Here are some points, one per row:
[-25  -1  34 -35 -22 -38  19  -1   7  53  -5 -27 -18   6 -11 -22 -50  27  22  -4 -42 -11  41 -36  -6 -33 -12  31  31  13 -17  68]
[ 29  44 -51 -42  31  30   9 -15  32  -2  -3  -4  -8   1 -11 -87 -22 -27  38 -32  36 -15   3  39  47  -2  42  11   8  25  34   0]
[ 17 -17  11  77 -79  -9  -5 -27 -17   1  -2 -15  39  22   8 -25  23 -22  34   7 -12  35  -2  -7  32 -24  -8 -13   9 -43  33 -47]
[-40  32  12  25   1 -19 -12  -1 -27  38 -36 -35  35  26   1   1 -42  25   2 -19   9  25  -6  39 -28   8  34 -15 -45   5 -33  -4]
[-16  14  14 -27 -49  18 -37  -1  38  37 -80 -40  21  51  26 -10  12 -20 -22  11   9  14  35 -42 -37   1  16 -20  -4  16  21  43]
[ -8   0   0 -50  -2 -34  -2  -4  -6 -10   7  44  36  17  38 -10 -64  22  45   1 -12 -41  -5 -42 -22   3  -2 110  -3  42 -20  34]
[-17 -29  -5  18  27  13 -63 -25  32  -8 -11  13   9 -25 -23  26 -38 -34  11  10  -4   8  -1  19  52   4  40  52   6  16  -4  14]
[-17  28  -2 -52  32   8 -68   2  -1 -48  19  28 -32 -14 -20 -14  -4  39  -8 -28  37 -16 -46   9  29 -21  -1 -52   7  21   1 -23]
[ 12 -22  12  24 -25  30  20  74  -4  -4 -14 100 -46  20  28  61 -15  12 -18  -6  14  22   3  12  37  23   2 -19 -33  19 -13  26]
[ 49 -12 -12   7  11  22 -19   0  29 -12   9 -41 -43 -12 -27  -4  -9  -4   6 -18 -34 -39  26  24   9 -34  10 -39   3   5 -11 -12]
[-31 -55  12  18  -8  -3   7 -14 -22 -24 -21  -3  24 -30  11  11  27  36  -9  -3 -23  11   0  35  -2  40 -29 -33 -59  36 -25 -15]
[-25   9  12 -57 -17 -43  77   3 -10 -20  74 -25   0 -33  -1   5 -46  12   1   5   7  29 -36 -21  14  18 -34  32  26   5 -39  35]
[  6 -59  58  28  20 -20  69 -29 -29  13  10  -2  -8   2  50 -13   5 -47  -1  28 -14  -6 -33 -19  31  -7  70 -51 -11 -27  42  68]
[-14   0  12  37 -52  22 -27 -10  11  42 -23  13 -10 -24  12  31   2  13   2  60   2 -33  16  52 -30  -4 -18  42   7  -3  26 -37]
[  9 -52   2  17 -15  28 -59 -24  -9 -15  26 -56 -53 -14  -3  64   6  11  -2 -88  -2 -39 -47   6 -10  18 -12  -4   5 -10   8   9]
[-23  13  -8  91 -14  -4   1  47   1 -14  30  53  62  15 -15 -14  12  28  10 -33  34 -48  21   5   4 -21  32  56  12 -23 -26   3]
[  4 -31  10  19  21 -28 -14 -16  44  73  31  30  -6 -11  28  22 -18   2  19   8 -41  26  34  37  24  -4  12  -9 -24  -4  73   4]
[-31 -46 -43  -5  34  50  23 -26  13   3   1  11  13  40  23 -11 -11  26 -33  49 -21 -30  39 -36  19 -22 -34 -70 -17  -6 -60  10]
[  0 -37 -56 -56 -21 -94 -31  50  -6 -21  15   2 -31  17 -62 -60 -18 -36   1  25  22 -17  17  -3 -34  12  37 -27 -20 -64   6 -26]
[ 48  46 -31 -15  -9   7 -13 -18 -24   9 -55  24  -5  33  30 -22   4  52  -9  12 -18   9  -9  -3  10 -10 -45 -12  29   3  43 -38]
[  1  -5  19  44   2   5  -4   4  49 -10 -25  20 -54  24   0 -30  38  31  26  61  23  49 -10 -34 -30  46  27  29 -23  -7  43  62]
[-15  31  -5  -7  12  -6   3  -9 -40  -8  -9 -12  18 -12 -30  20 -28  34  23  -9  35 -22  21  37   5  -1  22  -6  10  15  31  26]
[  3 -11 -44   9  21  34 -21 -97  -4  15  -7  -4  16  -5 -20 -11   3 -28  18 -28   7  31 -75   9   0  20  34  -1  27 -26 -31   6]
[ -1 -33 -39 -18  11  31  51 -38  90 -20 -11   0 -16  26  53 -21  20  -9  16 -45 -48   0 -50   1  27  62 -63  41 -21  39 -15 -11]
[ 12 -20 -55 -29   7   7  -9  13 -20  16 -15  26  31 -13 -32 -29 -28 -30  -9   6  -4  15 -15   4  62 -22  46 -13 -31  39 -12 -39]
[ 17 -14  39 -87 -22 -30 -53  61  22  51  25  -4  53  12  -5  -4  -9  44 -18  -7  -7   0 -38 -17 -25  -9  19  21  26 -29 -55   8]
[-34  61 -75 -39  10  -1 -10   1 -59 -17  26 -55  35 -26   0  12  -6  77 -65 -21 -86  10  29 -17  86 -25  23  26 -10  11  34  47]
[ -10  -27    2   13   17   -9  -16   -5    8   28   -1   55  -22   24   23   -9   22  -47   19 -112   20   47   18   -3  -59  -28   25   25   27    4   23  -15]
[-19   7   9   5  19   4  33  41 -11 -41 -19  13  12 -12 -36  35  23 -41   2 -15  40 -23  12  69  31  17 -32  11   9  33  24  98]
[  42  -25   22  -48 -103   36   11  -72   13  -14  -11   15  -63   12    9  -25   20  -30   10  -10   34  -26    4    6   37  -40  -13  -10   -9   32    5   -9]
[-27  84  79 -25  13 -19  26 -33 -28   4  10   8  12  -3   6 -23  -6 -27  24  -6 -12  35   1  95  11 -13 -38  46 -34 -28 -54  20]
[ 20 -29 -27 -17   2  17 -63 -52 -47 -30   1 -12 -27  -3  13   5  88 -40  16  18 -23   0   7   5  12  61 -21  26  -5 -14  -3  -9]
[  7  29  13  18  22  -3  33  41 -40 -44 -69  -6  48 -14 -65  51 -80  -1   1  12  21  33 -52  11  13 -67  -2  44  11 -27 -32 -17]
[  1  17 -20   7 -11 -37 -11  83 -41   1 -12 -26  -5   9 127 -17   0 -28   0  22  31   3  45  34  -8  16  -4  23  51  19 -40  25]
[-11 -56  -6  15   6 -44 -28  35 -11 -27 -37 -50  16 -35  32 -10 -26 -21 -41 -48  67 -17 -12 -10  19  -6 -16 -25  -7  -8 -45  62]
[-33   3 -12  14  -2  -2  19 -16 -16  51 -20   0  -7  -2   5  29   6   7 -11 -77  21  38  40  -1   0  18   8 -11  -5  26 111 -58]
[ 60 -19  10 -46  10  88 -16  20   9 -19  60  19  -6  -8 -13 -61 -17 -21 -10 -24  13   1 -49 -27  22 -63 -29  18 -41 -19  32   1]
[  0  13 -32 -23  22  -6  42  -4 -32 -34  14  16  11 -11  19 -20  26  21 -52  21  13  20 -42  12 -44 -47  48 -21  -1  42 -71 -23]
[ -5  23  41  -5  49 -37 -18 -21 -10  -1  56 -53 -21  53 -12   4  84 -55 -17  31  52 -10   7 -77 -13  -2   6  44 -40  20  59  -2]
[-19 -15  -6   9 -13  28 -12  23  21  -7  41 -48  44 -14  11  30  11 -10  25  55  -2  25 -19  75  47 -22  43  12   5 -14  36 -19]
[ -7  34 -24  40 -23  -8  -4  -5  64 -81 -23 -33   5  13  23  61  -5  33  24  -5 -49 -13  44  10 -22 -35  39 -19   7 -45   6  41]
[-23   3  -4 -61 -13  -4  29 -12  10  12   3  -7  61  11 -19  20   2  37  74  -9  11  -4  24  27 -42  24   0  -1  32 -11  -9   3]
[-10   4  -9  47 -38  52 -20 -41  -1  -1  74  -3  13  37  -3  15  24  14 -34  13   4   3  47  11 -29   1  72  18   3 -26  -7  -1]
[ 22 -27  27 -33   9 -16  40   4  16 -26 -48 -19 -62  28 -24 -31  43  19  -5  18   5   0 -12  31 -52  -2  31   5 -26  21  60   0]
[  9 -27  -8 -15 -31  -6   8 -69   0 -56 -33 -22  -8 -66 -21  20  72 -41 -14 -18   6   5  -9   1 -21  21  20  -8 -28 -41 -14  -6]
[  8  40 -28  24  26  27 -12   8  -4   7 -28  19  32 -18  -3 -68   5  50  46  -4  26 -35 -70 -36  36  -4 -34 -26  -8 -35  29   0]
[  8 -20   5  15 -13 -34  25  21   2  14  30  -6  63  42   1 -47   0 -64  38 -18 -24  11   8  -1 -25  -4 -30  -1  38   7   3   5]
[-32  51 -33  -7  17  16 -11   9  20  39 -12  11  -6  21  31  21 -16 -59  42  -1  48  29 -13 -34  45 -41 -42 -44  -8  17 -12 -83]
[  8  10   5 -28  55 -10   9 -55 -45  24 -17  16 -14  19   8   8  26  13 -63  56  -3 -63  15  46   1  15 -37  -2  11 -43  -8 -24]
[  9   7  -4  26 -16  27  -9  29  33  58  37   1 -89  21 -49  10  28  -7  23  22  18  39  -7  17  27 -52 -37  15  16 -44   7  34]
[-16 -23  49  -9  29   4 -18  11  21  -4  19  12  24 -12 -47 -13  19  17  -6 -25 -24  -3   9  -3  38  15  13 -36 127 -39  37  -8]
[ -9  49  25  -6 -20 -15  69  42  84   3 -44 -46  26 -24 -16  23  49 -19 -71  33  16 -17   6  -7 -27   2  -4  38 -22  38  47 -30]
[  1  -8  26  16 -28   8   6  20 -68 -45 -51   3  -4  25  12   8 -98  -1  43  30 -13 -12  21   0 -31  37  24   9  15  23  35 -19]
[-17  -3 -12  21   0 -28   2 -38  56  15  25  29  11  -5  62  17 -14  11  -3  24  44 -42 -17  19  -7  12 -21 -54  14  10  30 -34]
[ -1  19  28  19  15  16  13 -20   4 -19  23  15 -23 -19  -6  70  21   0  20  11 -29  36  10  15 -12  24  24 -79 -26  61  14  49]
[-17 -60  16 -34  -7   8  -7  21 -55   3  -7 -16  17  46 -35  44  31  -4  79 -39  -4 -62  23  -3  -6 -23  -5 -28 -42  -5 -33  32]
[-31   6 -16 -27 -34 -66  18   5 -14  41   1   5 -34  41 -14  25  35  71  54  49  29  18 -68 -44  32  -3  29   5  20 -31 -27 -17]
[ 22  15 -14  37  12  12  28   3  11  10  14  -8  -1 -37  15   3 -32  24  14 -33  11 -30  47  20   6  -9  -1 -31 -36 -64 -18  10]
[ -9 -45 -32   3  43  70  90  55 -21  39  18 -56 -30  15  18  17   1  -5 -23  -7 -29 -11 -24 -10 -31  -2   8  37   8  -1 -38 -11]
[ -35  -23   39  -44   12  -61  -20  -36   -5  -31   31   -4   -2   12  -35   47 -100  -21   35    3  -29   -8    8  -56  -52  -19  -27   43   13  -12   -7  -34]
[  4  12  23 -16 -10 -24 -53  33 -10  53  63 -49  49 -34 -10   1 -39  -9   5 -38  -2  14 -43  35 -61  24 -22 -33 -59  -8  35  10]
[  4 -47  -3  14  33  99 -21 -31  -7  18 -13  26  62 -21 -23  31 -30 -13  -2  28  31  22 -22   9  -3  -2  17   5  45  24  46  15]
[ -14   -5  127   33   19   36  -12   12  -14  -30   33  -23   -1   12   25   -7   -3   27   -5  -12  -21   12   46   23   51   37    8  -23    7  -10  -20 -120]
[  7  61  25  44  16 -11   2 -63  28 -24 -24  -4 -30  57  22  22  -6 -52  -3 -13  34 -18 -14 -58   2 -28 -56   7  24  26 -57 -24]
[ 11  34  18 -86 -32  13 -30  -6  64 -17   8  61  50  17   4  11  51 -42 -65 -17 -11  63  15  -2 -38  12  31 -29  27 -26  16   0]
[ -6 -42  51  62 -62 -42  18 -21 -42  -1 -23  -6  -2 -26 -17 -42  -2  44 -65  -4 -50 -31  16   2  34  23 -20  28 -21  10  -8  16]
[ 23  14  11  21  -3   4 -25  27 -38 -39  13  19  13  13  22 -15  35   4 -25  30 -35  43  -7  44 -41  34 -63   8  -9  48 -29  39]
[-11 -39   4 -48  23  -7 -10  63   0 -22 -48  20 -46  -1  11  16  98  -8  30  16 -10 -17  30 -35 -14   6   0  21 -25   0  48 -39]
[ 10 -40 -19   9   1 -42  13   7 -21  20 -22 -64 -46  -5 -68 -13  22  61 -42 -17  36  63   6 -42 -16 -27 -28 -21   3  50  -6 -10]
[ -9  38  15  33  51  12  -5  47  15  -5 -37 -52 -34 -36  67   5  -9  39 -15  17  -4  10   3  24 -27  22   3 -15  30 -17 -29  15]
There is one direction along which these points spread out most. Take the direction at right angles to it along which they spread out most. Then take the direction at right angles to both along which they spread out most. Go by this last direction. For each point below, how far along it does it lie, from 0 to 99? 50 is the average, and the first point above lies past it. One standard deviation of the points above along it is 16.
[  1 -29 -44  12 -10 -12  27  -8  13 -52  72  27  27  22  40   2 -30 -15 -10   3  11   7  17  11  -5 -11 -61   6  16 -36  94  -3] 43
[ 27  10  12 -39 -17 -34  33  45   7  31  -7   3 -41   0  -8   2  22 -19  18 -11 -27 -65 -82 -59 -38  29  77 -25  30  52  -7 -37] 79
[127  -2  -7  24  25 -31  18  -8 -10  -3  30 -17   6  -5   3  54  10   3  11   9  11  10  62 -37   7  64   3  -3  -6  22 -18 -10] 54
[ -9  39  14   3   2  42   3  27 -45  23 -68   6 -28  32 -18 -24 -18 -16 -77 -18 -27 -25   3 -63  -1  33  -1  -9  13 -29 -27   6] 58
[  -9   20    9   -7  -26   31    6   10  -46   16  -21   11  -18 -127   48   -2    7  -15   19   47   -5   13   40  -82  -61  -38  -12   22   20  -15  -12    7] 63
[ 21   0  20   2  36   8 -16 -28 -13  17 -52   1  13  -2  31  27   1  44 -50   2   4 -12  25   3   9 -93  -3  22 -31 -22 -35  13] 44
[-12  49 -47  -3  13  26  30  -7  -1 -33 -22   5 -20  32   3 -25 -79  -7 -27  26  -4  14   2  15 -29  72 -35 -23 -36 -55  -1 -21] 45
[ 38  30 -33  41   1 -32   5  -5  50 -14  19  72  49  -8 -22 -14  -8  11 -26 -43 -64 -63 -68 -11  22 -23 -51 -25 -34 -41 -15 -21] 32
[  6  -4 -20 -16  29 -33  26 -26  -7   9  23  61 -39 -17   9 -12 -16  41 -72   5  31   0  -7  59 -20   5 -22  36   6  -9 -17  -4] 52
[  0   3 -44  -4 -28   5  35  -3  15  53   2  10  25 -20 -64   9   8 -16  42 -37  34  -8  37   4  50  62  -4   5  13 -34 -51 -20] 40
[ -20   31    7   31   29   -7    2    0   53  -24   -6  -22  -16   -2  -29 -110   45   61   35   15  -33   44   45  -27  -65  -45  -11   23    1   61  -40  -15] 73
[-24  50 -22  49 -53  55  -8 -12  -5  18  68  19 -39  14   4 -27 -42  -8 -20  26  22 -40  17  -9 -10  -6 -21 -51  17  70 -17 -11] 36
[ -37   29  -26   16   -4  -30  -34   10  -10   19   36   21  -17   16  -10   16   31 -116   26   16  -93   -4  -18   21    1  -24   22    1   -1    0    4    2] 51
[ -35  -36    3    7   12   -7  -32    4   16   -2   26    0    5  -40  -25   -9  -31   -6   -1    3   20   25   -7 -102   60   73   45   12  -66   -5  -14   19] 51
[  3 -18 -27  23  23  -2 -41  33  -8   7 -31  15  42 -39 -77   1  -2   1   2  59   0  10 -13  35  32   5  -3 -26  19  31 -10  24] 32
